One turn sends every row of this set to another row. A few are shown first. Where does it send the rows asked after them?
K_279: -22  14  -9  0  0  4  -1  7  19  2  -21  9  -1  -8
K_586: -5  2  -27  2  7  -1  9  -5  -8  -6  18  -3  2  -13
K_846: -17  9  -6  11  13  -11  -4  -10  9  -2  3  -12  -5  6
K_80: 3  2  -4  -5  8  18  -10  1  32  -4  -4  -3  -2  -12
K_880: -5  15  -16  -3  7  12  -7  6  8  -2  33  2  1  -13
K_457: -21  9  -13  2  -7  -2  1  19  -5  -6  8  13  -3  -9
K_841: -4  -8  -6  -3  18  1  -1  0  -6  -2  -10  8  -3  -6
K_752: -12  24  1  -10  12  14  -3  -5  7  0  21  -2  -8  -6
K_239: -21  7  2  5  22  13  -1  -8  15  -14  15  -10  3  -7
K_965: -8  6  1  -8  -9  7  14  10  18  3  3  21  -1  -10
K_203: -7  14  -1  12  13  -8  -4  10  17  -2  -10  -6  -11  2
K_251: -12  -13  -16  1  12  3  -5  -6  15  7  0  -4  -17  -15
K_397: -14  10  -13  18  13  -10  7  11  -1  -2  8  -7  4  -10
K_742: -22  1  -7  -8  8  20  3  2  19  2  14  3  14  6
K_367: -15  8  -29  17  -2  -3  16  2  20  2  8  -3  0  -12
K_693: -7  14  -3  13  -1  22  -7  -9  19  -14  -3  15  11  -5
K_266: 9  2  -11  16  -12  3  6  -5  5  -5  1  10  -4  4
K_353: -1  9  -21  6  -18  4  -4  -2  -4  2  9  2  1  -1
K_931: 3  -1  -3  -3  -11  6  -9  3  34  -4  9  10  -4  -7
K_655: 0  13  -8  -10  5  16  11  -4  12  -14  20  20  -2  -11
K_850: -7  11  0  7  6  5  -3  -3  20  -22  10  17  -3  -27
K_632: -34  10  1  -5  3  2  -5  -1  15  6  11  10  -9  -15
K_696: -2  -3  -13  12  -1  7  -2  -4  5  4  -17  6  7  -7
K_763: -1  -6  -15  13  20  4  3  -2  24  1  -13  4  -6  -5
K_188: 6  9  -22  -3  9  -3  20  2  11  8  11  9  -5  -10
K_929: -17  7  2  6  5  3  -4  11  9  -20  20  -3  15  2
K_515: -22  -5  -5  -7  11  11  -8  -5  34  -9  14  3  -4  -6
K_231: 6  0  -10  4  -3  11  0  -3  20  -13  14  19  17  -6

K_752 moves to -> K_353
K_965 moves to -> K_279
K_846 moves to -> K_880
Where do these go?
K_850 moves to -> K_841
K_693 moves to -> K_251
K_586 moves to -> K_231
K_696 moves to -> K_515

One turn sends every row of this set to another row. A few are shown first. Where does it send the rows asked after them?
K_718: 6  27  -3  3  15  -3  -12  -12  -6  -3  2  -2  14  -12  18  9  -14
K_456: 6  1  7  2  -5  15  -14  -10  15  12  23  -3  22  1  1  -3  5
K_508: 5  8  6  -8  13  -12  -5  -11  23  0  -1  -10  7  -18  29  -3  12
K_569: 15  28  1  -4  2  -9  -6  -10  12  -7  5  -18  31  -10  1  -5  -14
K_169: 7  5  -6  -7  23  2  -17  -6  11  -4  2  -13  14  -18  28  -8  15
K_869: 10  -11  6  -1  -1  -7  -17  4  11  -4  15  -8  15  3  29  4  1
K_580: 4  22  2  -8  10  -12  -27  -13  8  12  25  0  4  -12  -6  -19  -4
K_44: 1  7  23  0  5  -18  -35  3  10  -3  18  -12  11  -3  16  -12  -8
K_255: 14  7  19  -3  16  3  -6  1  12  12  5  -16  6  -7  0  -4  -6
K_533: 1  21  -10  4  -5  -3  -25  -10  16  1  -7  1  21  -10  18  10  -16
K_998: -7  18  11  -6  0  -20  -13  -4  5  -8  14  -5  13  -8  30  9  7
K_2: 9  16  -22  1  5  -26  -16  -5  7  -6  15  -9  13  10  19  -11  1
K_463: 4  21  -12  12  -7  -4  -19  -8  10  -1  17  -10  22  11  2  -5  -18
K_49: 0  16  3  4  -16  -1  -40  -10  7  7  13  -6  7  -5  9  -12  -15
K_163: 5  24  5  -7  20  -12  -27  -10  6  -4  14  -4  19  -5  15  -12  -26
K_208: 9  8  -12  -3  -2  -3  -24  -12  20  0  14  -13  20  -4  4  -4  27
K_380: 13  21  -7  -1  18  1  -24  -2  6  17  15  -9  14  2  12  -22  17
K_373: 10  12  -7  0  18  3  -24  -4  5  16  18  -4  15  -6  26  -17  18
K_691: -9  27  19  -10  8  2  -19  -6  9  -2  -1  -4  6  7  10  -8  10
K_660: 13  11  -1  -11  3  -16  -28  -2  15  5  -1  6  9  6  -4  9  3
K_859: 4  9  -4  -4  -19  -4  -11  -9  23  0  9  -8  10  -2  4  -7  20
K_190: 2  15  3  -1  17  -3  -24  -4  12  1  -3  -4  19  22  25  0  -3
K_487: 12  16  1  10  4  -14  -2  2  6  -5  11  -17  17  1  -9  1  0
K_168: 14  16  -17  3  13  -2  -24  -5  8  15  15  -3  17  1  17  -11  23
K_765: -6  10  -2  19  15  3  -9  -10  4  12  20  -9  6  -7  25  -2  -4
K_73: 3  4  -6  8  5  -12  -23  0  11  4  0  10  5  -20  12  11  -6
K_594: -5  22  12  -2  -9  0  -5  5  5  3  6  -16  2  -13  7  -13  -3
K_277: 10  6  -10  10  6  -9  -17  -19  20  7  21  -5  19  -21  16  2  -17
K_842: 24  4  -6  -19  15  -13  -14  -8  22  5  3  -3  16  -15  9  -14  -3
K_173: 1  24  -2  -3  -7  -28  -18  -8  25  10  0  -11  3  -11  5  3  6
K_111: 1  13  18  -1  -6  -5  -31  -14  19  0  19  -14  29  -12  21  -7  -14
K_727: 20  14  -1  3  -1  -26  -14  -19  16  -1  20  -27  21  -9  13  -4  -6
K_620: -4  22  6  -4  14  10  -33  -5  11  5  0  -15  10  4  5  -14  13

K_859 moves to -> K_691
K_2 moves to -> K_580
K_49 moves to -> K_718
Where do these go?
K_169 moves to -> K_208
K_190 moves to -> K_842
K_998 moves to -> K_173
K_569 moves to -> K_111
K_373 moves to -> K_168
K_463 moves to -> K_163
K_660 moves to -> K_255
K_487 moves to -> K_44

